128 stands for zero in the data rows.
In each game, the first row plays the second. By how much does the first row win? 10 means about a draw, 20 a big win and 0 a big loss. Wins can go round in a circle. Each row has two weighted sums of its numbers, A and B, taken from their middle values. A row wins by its A times the other's B, less its B times the other's A.
tensor([151, 143, 89, 123, 104, 120, 123, 125, 163, 102, 129, 140, 137, 107, 104, 123])
tensor([96, 213, 118, 37, 225, 187, 125, 145, 104, 107, 163, 108, 205, 166, 113, 60]) 10
tensor([106, 107, 100, 155, 104, 112, 136, 134, 107, 116, 104, 146, 114, 141, 87, 123])
tensor([133, 115, 139, 117, 153, 160, 159, 112, 116, 147, 104, 128, 130, 122, 116, 134]) 10
tensor([135, 132, 126, 148, 101, 120, 103, 107, 130, 108, 132, 158, 155, 150, 146, 154])
tensor([150, 87, 113, 135, 117, 127, 184, 133, 123, 135, 92, 151, 93, 112, 103, 161]) 9
tensor([125, 106, 158, 150, 106, 95, 102, 145, 129, 161, 124, 165, 145, 49, 130, 146])
tensor([124, 159, 110, 103, 151, 145, 149, 133, 126, 121, 110, 86, 138, 139, 169, 195]) 10
tensor([159, 100, 148, 143, 110, 131, 133, 97, 132, 141, 103, 145, 126, 77, 143, 51])
tensor([119, 94, 127, 163, 98, 102, 97, 98, 117, 114, 156, 112, 160, 121, 115, 190]) 10
tensor([100, 155, 137, 136, 102, 185, 99, 195, 137, 187, 116, 176, 96, 192, 142, 147])
tensor([121, 173, 134, 114, 123, 130, 172, 113, 142, 154, 89, 122, 138, 135, 141, 153]) 12
tensor([149, 107, 137, 139, 111, 87, 142, 133, 142, 84, 134, 113, 86, 80, 128, 108])
tensor([133, 113, 69, 111, 159, 95, 68, 113, 112, 50, 136, 127, 165, 120, 100, 96]) 10
tensor([123, 141, 132, 127, 97, 94, 123, 130, 126, 117, 116, 140, 153, 124, 118, 97])
tensor([120, 107, 149, 146, 124, 127, 166, 105, 142, 163, 88, 161, 95, 92, 131, 122]) 6
tensor([145, 186, 85, 54, 200, 200, 181, 128, 109, 126, 146, 76, 172, 149, 131, 170])
tensor([125, 130, 86, 155, 101, 124, 179, 137, 120, 154, 145, 112, 108, 120, 119, 192]) 15
tensor([101, 104, 142, 161, 144, 101, 160, 142, 124, 129, 152, 128, 101, 126, 123, 190])
tensor([137, 183, 60, 105, 93, 144, 149, 131, 90, 160, 94, 99, 175, 97, 125, 171]) 8
tensor([128, 214, 129, 55, 135, 209, 123, 139, 92, 84, 167, 85, 203, 156, 112, 153])
tensor([151, 114, 119, 167, 157, 74, 115, 142, 131, 70, 153, 132, 132, 104, 133, 137]) 9
tensor([145, 90, 142, 123, 108, 115, 142, 113, 119, 127, 80, 137, 101, 81, 129, 103])
tensor([134, 107, 159, 161, 166, 99, 59, 112, 144, 120, 143, 180, 149, 122, 132, 120]) 14
tensor([129, 97, 136, 158, 123, 104, 150, 128, 108, 153, 117, 146, 60, 91, 88, 164])
tensor([135, 87, 158, 126, 120, 120, 98, 111, 164, 164, 119, 140, 134, 83, 136, 141]) 11
tensor([130, 104, 153, 138, 116, 75, 157, 141, 146, 171, 113, 155, 101, 112, 122, 95])
tensor([88, 178, 104, 65, 153, 166, 129, 149, 116, 140, 140, 107, 186, 199, 89, 87]) 14
tensor([120, 118, 141, 147, 142, 106, 92, 114, 105, 129, 146, 126, 148, 147, 100, 195])
tensor([130, 174, 86, 65, 186, 194, 189, 166, 97, 147, 156, 94, 152, 145, 154, 95]) 10
tensor([138, 206, 99, 73, 179, 150, 107, 131, 111, 125, 114, 76, 140, 166, 139, 156])
tensor([127, 165, 75, 80, 169, 182, 141, 122, 128, 174, 44, 120, 159, 122, 96, 85]) 11
tensor([126, 93, 119, 164, 150, 121, 122, 113, 114, 108, 153, 125, 154, 89, 123, 170])
tensor([106, 130, 121, 139, 95, 120, 161, 147, 124, 176, 88, 121, 89, 140, 96, 130]) 9
tensor([108, 171, 70, 132, 139, 150, 147, 172, 106, 73, 126, 77, 142, 111, 143, 136])
tensor([105, 120, 106, 118, 128, 102, 190, 137, 133, 127, 85, 157, 72, 169, 186, 97]) 8
tensor([127, 145, 81, 67, 154, 173, 110, 137, 114, 121, 82, 96, 130, 120, 167, 127])
tensor([123, 74, 156, 146, 106, 128, 144, 132, 167, 99, 153, 154, 96, 148, 98, 96]) 11
tensor([121, 103, 143, 144, 178, 124, 141, 147, 79, 115, 141, 138, 122, 137, 123, 163])
tensor([138, 149, 160, 170, 130, 109, 154, 130, 118, 131, 139, 109, 171, 97, 130, 146]) 13
tensor([102, 121, 124, 136, 139, 101, 95, 94, 156, 165, 131, 118, 112, 140, 139, 148])
tensor([122, 100, 99, 161, 150, 98, 152, 111, 153, 104, 155, 150, 88, 115, 141, 86]) 15
tensor([112, 129, 173, 154, 90, 151, 119, 112, 145, 140, 136, 112, 113, 147, 80, 143])
tensor([136, 77, 184, 133, 123, 141, 130, 102, 153, 159, 132, 226, 129, 147, 139, 136]) 6
tensor([129, 89, 161, 132, 171, 118, 150, 115, 173, 133, 161, 184, 122, 158, 125, 133])
tensor([151, 84, 154, 110, 66, 100, 147, 115, 134, 141, 134, 133, 76, 82, 107, 126]) 2
tensor([143, 69, 143, 162, 104, 109, 112, 125, 122, 154, 105, 129, 66, 52, 137, 117])
tensor([147, 77, 142, 138, 107, 87, 76, 106, 130, 74, 170, 141, 133, 84, 144, 160]) 13
tensor([103, 210, 103, 62, 135, 225, 149, 110, 122, 150, 118, 100, 162, 200, 59, 95])
tensor([107, 121, 136, 131, 97, 129, 147, 108, 103, 136, 161, 131, 152, 157, 82, 153]) 6
tensor([153, 160, 96, 105, 166, 162, 140, 117, 123, 122, 111, 120, 170, 109, 148, 87])
tensor([147, 108, 144, 135, 120, 121, 85, 125, 136, 163, 111, 159, 134, 125, 122, 135]) 9
tensor([122, 191, 130, 130, 163, 136, 139, 129, 114, 148, 90, 84, 147, 156, 104, 115])
tensor([167, 93, 171, 137, 122, 115, 62, 69, 128, 76, 159, 144, 124, 119, 182, 118]) 7
tensor([110, 131, 158, 141, 188, 140, 124, 132, 133, 123, 148, 145, 130, 143, 126, 115])
tensor([127, 92, 159, 147, 59, 109, 173, 118, 170, 157, 95, 167, 71, 118, 111, 79]) 8
tensor([105, 187, 144, 89, 149, 169, 143, 156, 97, 101, 160, 92, 142, 164, 82, 91])
tensor([168, 95, 212, 130, 101, 138, 111, 67, 142, 142, 94, 160, 92, 48, 175, 62]) 9
tensor([147, 163, 84, 52, 145, 209, 128, 154, 42, 78, 131, 91, 122, 110, 171, 151])
tensor([104, 110, 157, 129, 140, 144, 159, 156, 130, 137, 135, 122, 130, 144, 133, 172]) 5
tensor([112, 189, 130, 98, 140, 173, 156, 139, 124, 167, 106, 108, 154, 150, 111, 102])
tensor([107, 101, 143, 166, 87, 120, 183, 152, 117, 96, 199, 73, 139, 152, 119, 205]) 9
tensor([123, 190, 89, 89, 123, 188, 188, 151, 110, 72, 135, 58, 144, 123, 190, 116])
tensor([144, 108, 146, 134, 116, 109, 92, 76, 148, 169, 130, 193, 118, 154, 116, 103]) 9
tensor([148, 119, 175, 128, 110, 111, 60, 125, 134, 124, 135, 170, 169, 124, 130, 103])
tensor([129, 88, 131, 166, 109, 146, 152, 97, 202, 157, 87, 152, 105, 117, 130, 94]) 11
tensor([109, 252, 132, 41, 115, 224, 104, 133, 113, 177, 118, 99, 169, 193, 85, 115])
tensor([111, 172, 100, 95, 145, 175, 154, 160, 148, 135, 106, 147, 146, 145, 135, 155]) 6
tensor([100, 124, 168, 140, 172, 146, 122, 157, 137, 132, 150, 147, 138, 162, 117, 157])
tensor([117, 110, 102, 144, 159, 127, 136, 118, 128, 83, 185, 152, 177, 131, 129, 106]) 11
tensor([146, 107, 103, 150, 136, 112, 117, 87, 138, 140, 141, 109, 167, 131, 167, 107])
tensor([142, 92, 112, 142, 115, 83, 66, 100, 119, 163, 140, 152, 123, 112, 125, 140]) 12
tensor([138, 104, 176, 144, 136, 109, 106, 122, 149, 185, 119, 174, 148, 99, 129, 158])
tensor([126, 103, 149, 176, 157, 72, 79, 94, 144, 87, 166, 151, 174, 99, 139, 119]) 11
tensor([148, 117, 125, 137, 88, 85, 109, 91, 132, 112, 141, 151, 116, 87, 160, 117])
tensor([134, 128, 117, 106, 106, 114, 160, 130, 110, 163, 148, 108, 153, 168, 139, 144]) 11
tensor([130, 120, 120, 123, 108, 106, 113, 102, 144, 71, 144, 117, 193, 92, 122, 140])
tensor([116, 79, 132, 154, 174, 97, 152, 116, 94, 110, 152, 110, 162, 105, 137, 119]) 10
tensor([124, 148, 99, 85, 172, 175, 176, 139, 124, 138, 150, 123, 104, 169, 142, 147])
tensor([150, 171, 51, 48, 160, 177, 149, 133, 125, 144, 119, 71, 205, 135, 161, 123]) 4
tensor([105, 125, 113, 129, 128, 152, 140, 130, 157, 151, 108, 182, 110, 165, 120, 82])
tensor([137, 159, 70, 97, 154, 131, 134, 132, 101, 123, 106, 108, 150, 173, 116, 129]) 10
tensor([115, 135, 181, 130, 117, 73, 155, 127, 164, 129, 122, 150, 52, 116, 106, 134])
tensor([114, 119, 70, 124, 114, 148, 174, 153, 121, 130, 126, 145, 97, 157, 124, 139]) 12
tensor([150, 192, 102, 44, 149, 149, 110, 127, 80, 161, 118, 88, 153, 108, 178, 94])
tensor([148, 106, 146, 117, 106, 82, 139, 102, 164, 102, 119, 148, 123, 69, 168, 108]) 12
tensor([133, 138, 173, 163, 134, 94, 124, 122, 96, 82, 128, 98, 182, 141, 109, 177])
tensor([120, 160, 167, 59, 124, 148, 128, 120, 126, 155, 73, 108, 162, 138, 107, 119]) 12
tensor([136, 90, 132, 153, 91, 107, 68, 84, 159, 138, 120, 166, 124, 67, 163, 86])
tensor([155, 140, 105, 108, 134, 130, 134, 165, 79, 57, 171, 70, 167, 142, 169, 141]) 16
tensor([128, 119, 77, 137, 128, 125, 145, 148, 106, 123, 128, 84, 117, 131, 127, 158])
tensor([104, 135, 147, 141, 117, 132, 171, 124, 134, 159, 121, 148, 83, 141, 110, 151]) 14
tensor([166, 78, 192, 123, 121, 93, 60, 115, 117, 118, 123, 134, 104, 78, 107, 70])
tensor([157, 76, 153, 131, 120, 95, 103, 111, 163, 154, 83, 153, 89, 81, 115, 95]) 8
tensor([160, 53, 171, 164, 171, 54, 101, 97, 145, 56, 190, 113, 154, 59, 170, 154])
tensor([132, 147, 172, 129, 106, 149, 151, 159, 97, 157, 127, 107, 178, 139, 115, 136]) 16
tensor([161, 95, 200, 131, 98, 105, 108, 117, 139, 135, 110, 156, 93, 109, 74, 31])
tensor([126, 146, 82, 148, 114, 123, 114, 127, 98, 138, 164, 74, 150, 115, 118, 133]) 7
tensor([98, 131, 154, 116, 90, 165, 169, 154, 120, 161, 119, 143, 105, 139, 139, 155])
tensor([97, 127, 163, 127, 98, 143, 189, 151, 119, 149, 109, 126, 86, 189, 122, 133]) 12
tensor([124, 56, 159, 154, 196, 89, 97, 74, 148, 21, 170, 115, 119, 49, 212, 109])
tensor([103, 169, 82, 115, 122, 128, 132, 119, 144, 135, 150, 155, 142, 184, 99, 121]) 10
tensor([114, 116, 143, 123, 47, 155, 140, 181, 138, 171, 92, 117, 82, 93, 92, 116])
tensor([142, 107, 163, 152, 93, 109, 91, 119, 128, 128, 103, 144, 117, 101, 129, 146]) 10
tensor([122, 116, 116, 146, 145, 102, 101, 128, 129, 128, 140, 116, 187, 145, 102, 147])
tensor([146, 84, 197, 186, 114, 76, 34, 92, 187, 147, 100, 185, 114, 129, 166, 102]) 8
tensor([117, 116, 113, 162, 93, 125, 135, 118, 138, 151, 110, 111, 117, 141, 152, 117])
tensor([143, 128, 118, 149, 164, 107, 119, 113, 123, 107, 179, 114, 170, 112, 115, 180]) 12
tensor([111, 106, 116, 173, 169, 119, 165, 124, 140, 106, 125, 152, 101, 152, 128, 176])
tensor([134, 152, 136, 156, 121, 121, 125, 122, 113, 114, 139, 95, 188, 113, 91, 59]) 10
tensor([145, 142, 103, 142, 68, 129, 73, 127, 129, 148, 142, 103, 202, 141, 101, 78])
tensor([133, 112, 169, 143, 160, 122, 114, 81, 162, 141, 129, 185, 105, 101, 135, 72]) 6
tensor([134, 126, 159, 130, 146, 164, 128, 142, 128, 132, 104, 166, 116, 137, 124, 108])
tensor([128, 121, 115, 127, 143, 111, 131, 140, 126, 117, 123, 95, 145, 82, 122, 202]) 8
tensor([131, 110, 155, 148, 101, 129, 124, 115, 138, 155, 102, 152, 106, 117, 109, 161])
tensor([112, 145, 160, 105, 143, 167, 155, 142, 167, 149, 149, 156, 165, 193, 129, 139]) 12
tensor([152, 136, 134, 151, 113, 99, 81, 87, 177, 109, 139, 170, 121, 86, 149, 78])
tensor([126, 130, 111, 132, 146, 108, 104, 103, 116, 111, 143, 108, 166, 96, 138, 128]) 9
tensor([148, 113, 126, 80, 151, 150, 103, 159, 76, 81, 131, 102, 153, 68, 181, 142])
tensor([134, 128, 72, 156, 170, 75, 112, 118, 156, 144, 160, 150, 108, 95, 125, 141]) 3
tensor([119, 171, 117, 109, 153, 138, 117, 135, 126, 121, 98, 115, 152, 143, 121, 137])
tensor([144, 138, 101, 119, 140, 118, 101, 131, 136, 129, 136, 132, 143, 149, 116, 120]) 11
tensor([138, 96, 166, 138, 152, 85, 138, 88, 173, 185, 79, 205, 102, 155, 136, 144])
tensor([112, 135, 139, 134, 67, 147, 135, 150, 100, 136, 133, 115, 143, 171, 105, 136]) 19
tensor([109, 113, 135, 153, 129, 110, 129, 117, 146, 108, 178, 93, 165, 141, 106, 169])
tensor([152, 128, 95, 138, 146, 110, 187, 129, 104, 101, 149, 92, 178, 91, 129, 181]) 10
tensor([113, 126, 174, 118, 72, 141, 168, 107, 140, 220, 119, 137, 74, 166, 105, 100])
tensor([104, 179, 99, 132, 140, 121, 140, 145, 116, 123, 84, 133, 146, 171, 98, 137]) 10
tensor([117, 127, 103, 147, 122, 109, 156, 121, 114, 113, 154, 135, 109, 142, 119, 185])
tensor([137, 153, 142, 149, 126, 138, 128, 143, 114, 155, 103, 125, 108, 148, 127, 160]) 9
tensor([146, 99, 185, 147, 126, 77, 105, 101, 134, 112, 179, 162, 76, 119, 164, 85])
tensor([135, 143, 132, 128, 132, 123, 167, 139, 144, 96, 128, 111, 163, 147, 129, 162]) 11
tensor([100, 141, 130, 111, 175, 170, 163, 150, 153, 127, 89, 181, 154, 207, 97, 150])
tensor([120, 103, 123, 125, 102, 165, 148, 141, 138, 143, 108, 134, 73, 119, 160, 98]) 11
tensor([132, 61, 151, 146, 115, 110, 110, 105, 131, 107, 110, 162, 112, 100, 127, 137])
tensor([146, 142, 91, 98, 154, 169, 160, 155, 103, 109, 143, 106, 157, 125, 161, 144]) 13
tensor([115, 145, 172, 127, 168, 118, 169, 132, 111, 103, 147, 136, 112, 165, 111, 117])
tensor([126, 114, 136, 144, 126, 63, 118, 86, 144, 120, 81, 152, 100, 128, 164, 114]) 8
tensor([131, 61, 142, 191, 146, 103, 117, 95, 170, 135, 156, 165, 115, 113, 137, 150])
tensor([116, 158, 111, 58, 134, 157, 130, 123, 118, 180, 96, 103, 126, 157, 75, 79]) 3
tensor([131, 209, 68, 71, 177, 151, 154, 130, 93, 134, 155, 119, 157, 106, 143, 122])
tensor([163, 132, 108, 148, 98, 99, 124, 113, 110, 108, 170, 128, 185, 104, 114, 139]) 10
tensor([113, 139, 112, 138, 140, 117, 113, 128, 115, 111, 163, 123, 121, 147, 99, 159])
tensor([140, 182, 106, 62, 141, 155, 124, 154, 113, 121, 107, 87, 144, 114, 168, 158]) 8
tensor([143, 176, 107, 35, 183, 215, 169, 204, 73, 42, 150, 46, 164, 102, 209, 183])
tensor([148, 117, 140, 130, 131, 72, 83, 116, 116, 79, 178, 122, 156, 68, 124, 118]) 7
tensor([104, 109, 93, 113, 70, 144, 133, 99, 132, 178, 134, 157, 100, 150, 110, 174])
tensor([137, 87, 81, 148, 106, 138, 146, 128, 133, 172, 169, 154, 145, 85, 125, 165]) 12
tensor([121, 105, 140, 128, 74, 143, 151, 166, 130, 184, 107, 132, 87, 129, 133, 84])
tensor([84, 117, 189, 121, 71, 146, 158, 158, 132, 176, 86, 169, 43, 148, 108, 153]) 5
tensor([141, 217, 117, 32, 187, 168, 95, 100, 121, 151, 90, 122, 156, 171, 125, 135])
tensor([135, 171, 158, 122, 155, 121, 120, 126, 118, 113, 91, 138, 130, 98, 124, 148]) 14
tensor([133, 109, 114, 102, 117, 131, 126, 152, 153, 166, 90, 154, 62, 171, 130, 96])
tensor([170, 110, 142, 121, 164, 113, 103, 80, 170, 49, 129, 149, 140, 87, 153, 141]) 9
tensor([141, 104, 161, 121, 80, 119, 110, 95, 140, 146, 96, 149, 133, 127, 156, 158])
tensor([122, 176, 94, 121, 163, 134, 114, 137, 77, 144, 107, 108, 150, 121, 129, 126]) 11
tensor([84, 162, 198, 118, 117, 151, 107, 154, 131, 145, 88, 105, 111, 110, 148, 126])
tensor([131, 133, 134, 111, 161, 136, 154, 170, 102, 56, 184, 77, 167, 124, 131, 121]) 13
tensor([100, 193, 72, 67, 115, 211, 136, 160, 114, 94, 185, 93, 175, 158, 102, 144])
tensor([97, 216, 133, 81, 146, 227, 129, 174, 108, 145, 142, 80, 124, 161, 95, 127]) 13
tensor([100, 138, 93, 124, 115, 154, 175, 139, 92, 131, 105, 136, 128, 147, 133, 150])
tensor([133, 91, 151, 161, 118, 107, 159, 110, 151, 140, 123, 169, 79, 147, 101, 124]) 7
tensor([126, 137, 136, 115, 153, 127, 120, 146, 129, 123, 114, 105, 163, 177, 142, 178])
tensor([118, 140, 103, 119, 152, 118, 141, 148, 122, 147, 115, 132, 119, 133, 165, 116]) 8
tensor([135, 187, 87, 83, 151, 192, 169, 160, 95, 59, 167, 66, 164, 123, 144, 163])
tensor([122, 145, 132, 128, 183, 111, 77, 115, 121, 108, 124, 128, 153, 137, 102, 140]) 14
tensor([134, 205, 120, 59, 167, 207, 132, 150, 78, 56, 109, 78, 128, 121, 163, 110])
tensor([111, 156, 97, 120, 136, 142, 152, 140, 105, 125, 72, 83, 159, 119, 122, 104]) 11
tensor([144, 95, 61, 167, 172, 79, 96, 100, 166, 73, 193, 102, 148, 55, 156, 98])
tensor([112, 129, 132, 154, 128, 115, 128, 123, 143, 116, 137, 123, 131, 107, 112, 119]) 12
tensor([108, 178, 157, 75, 134, 172, 138, 175, 146, 188, 81, 118, 108, 153, 93, 147])
tensor([157, 123, 128, 135, 171, 146, 121, 114, 121, 119, 147, 109, 122, 122, 179, 128]) 8
tensor([129, 120, 136, 144, 83, 131, 86, 153, 130, 139, 124, 135, 125, 126, 108, 163])
tensor([131, 156, 173, 123, 161, 150, 106, 125, 121, 138, 176, 154, 168, 148, 145, 122]) 8
tensor([98, 133, 88, 131, 90, 118, 107, 123, 120, 104, 150, 102, 122, 125, 106, 134])
tensor([145, 119, 163, 136, 124, 102, 119, 110, 103, 118, 105, 172, 90, 121, 123, 77]) 12
tensor([98, 146, 111, 129, 26, 135, 163, 145, 152, 157, 88, 143, 75, 173, 139, 98])
tensor([131, 140, 140, 129, 93, 149, 133, 147, 163, 175, 147, 154, 105, 140, 73, 83]) 9
tensor([136, 103, 155, 132, 144, 91, 97, 126, 165, 121, 105, 151, 111, 122, 120, 143])
tensor([161, 119, 155, 160, 140, 103, 125, 90, 139, 114, 105, 140, 146, 110, 146, 126]) 9
tensor([116, 159, 147, 150, 40, 121, 112, 164, 148, 192, 78, 121, 74, 135, 131, 84])
tensor([122, 135, 140, 166, 69, 110, 143, 142, 151, 129, 104, 169, 75, 172, 104, 140]) 8
tensor([148, 94, 125, 115, 105, 130, 144, 151, 99, 134, 94, 135, 149, 154, 129, 111])
tensor([141, 89, 94, 193, 142, 111, 107, 125, 109, 129, 143, 101, 115, 102, 128, 153]) 16
tensor([123, 122, 117, 111, 175, 118, 141, 124, 142, 124, 137, 74, 157, 108, 70, 187])
tensor([129, 95, 187, 152, 106, 104, 145, 132, 137, 123, 99, 140, 77, 127, 135, 119]) 15
tensor([125, 141, 130, 129, 138, 108, 108, 134, 114, 109, 136, 125, 108, 116, 141, 149])
tensor([150, 115, 134, 142, 101, 121, 102, 106, 163, 148, 93, 139, 126, 111, 118, 125]) 8
tensor([151, 112, 150, 178, 103, 122, 125, 133, 121, 118, 135, 139, 102, 127, 129, 101])
tensor([128, 161, 151, 92, 138, 117, 70, 94, 118, 132, 110, 144, 153, 128, 109, 107]) 9
tensor([104, 160, 87, 113, 116, 160, 132, 160, 152, 146, 118, 119, 122, 134, 111, 142])
tensor([106, 107, 138, 148, 112, 147, 135, 145, 145, 122, 133, 162, 81, 200, 121, 112]) 10
tensor([128, 175, 68, 69, 138, 172, 148, 124, 131, 147, 71, 118, 110, 131, 90, 55])
tensor([107, 165, 103, 110, 127, 125, 160, 106, 116, 116, 128, 123, 169, 176, 104, 106]) 6
tensor([130, 123, 139, 150, 134, 105, 112, 145, 147, 159, 123, 139, 117, 106, 97, 115])
tensor([95, 120, 162, 133, 131, 152, 185, 167, 133, 144, 170, 165, 99, 162, 126, 133]) 18
tensor([137, 135, 91, 145, 121, 100, 87, 114, 130, 100, 157, 125, 141, 116, 120, 163])
tensor([124, 141, 102, 84, 109, 166, 112, 149, 77, 123, 84, 109, 107, 122, 131, 114]) 8
tensor([156, 111, 119, 148, 104, 76, 56, 83, 162, 101, 139, 156, 118, 96, 126, 132])
tensor([111, 138, 120, 129, 186, 151, 139, 141, 165, 148, 126, 169, 142, 191, 132, 153]) 14
tensor([117, 118, 144, 144, 157, 160, 121, 147, 128, 134, 124, 176, 150, 164, 130, 99])
tensor([138, 187, 83, 34, 241, 181, 93, 151, 88, 151, 108, 59, 179, 109, 146, 145]) 16
tensor([144, 106, 109, 127, 125, 135, 152, 107, 115, 114, 120, 91, 146, 123, 123, 188])
tensor([126, 80, 99, 178, 107, 150, 92, 125, 120, 155, 135, 205, 108, 131, 168, 164]) 3
tensor([121, 131, 127, 132, 152, 110, 125, 129, 133, 88, 181, 107, 164, 105, 86, 141])
tensor([108, 134, 99, 121, 85, 123, 147, 139, 123, 147, 105, 114, 134, 121, 92, 170]) 9
tensor([127, 117, 178, 110, 90, 130, 134, 154, 145, 155, 154, 104, 88, 120, 132, 91])
tensor([152, 106, 170, 142, 128, 105, 96, 84, 140, 103, 121, 140, 70, 59, 124, 119]) 10
tensor([130, 117, 91, 140, 107, 140, 130, 162, 83, 81, 156, 83, 166, 112, 140, 146])
tensor([156, 133, 73, 100, 182, 157, 150, 176, 76, 70, 165, 80, 177, 126, 184, 155]) 12
tensor([100, 139, 150, 112, 111, 139, 175, 146, 113, 178, 124, 96, 114, 152, 121, 169])
tensor([151, 112, 126, 141, 119, 94, 82, 140, 131, 119, 170, 105, 158, 136, 70, 100]) 10
tensor([117, 159, 104, 151, 101, 115, 122, 137, 149, 167, 102, 147, 112, 187, 162, 119])
tensor([142, 181, 113, 71, 120, 159, 183, 168, 102, 79, 178, 68, 157, 130, 174, 99]) 13
tensor([99, 112, 155, 127, 87, 163, 184, 161, 148, 175, 94, 136, 65, 158, 121, 130])
tensor([126, 130, 107, 173, 115, 106, 119, 120, 141, 75, 141, 133, 145, 106, 168, 100]) 10
tensor([141, 144, 114, 95, 155, 145, 140, 105, 134, 149, 82, 146, 135, 134, 114, 110])
tensor([114, 154, 140, 114, 73, 133, 179, 142, 132, 206, 90, 125, 84, 144, 151, 39]) 9
tensor([140, 130, 130, 173, 92, 121, 75, 142, 127, 79, 141, 115, 183, 141, 145, 114])
tensor([102, 138, 105, 142, 46, 143, 140, 141, 141, 187, 91, 130, 105, 155, 125, 108]) 12
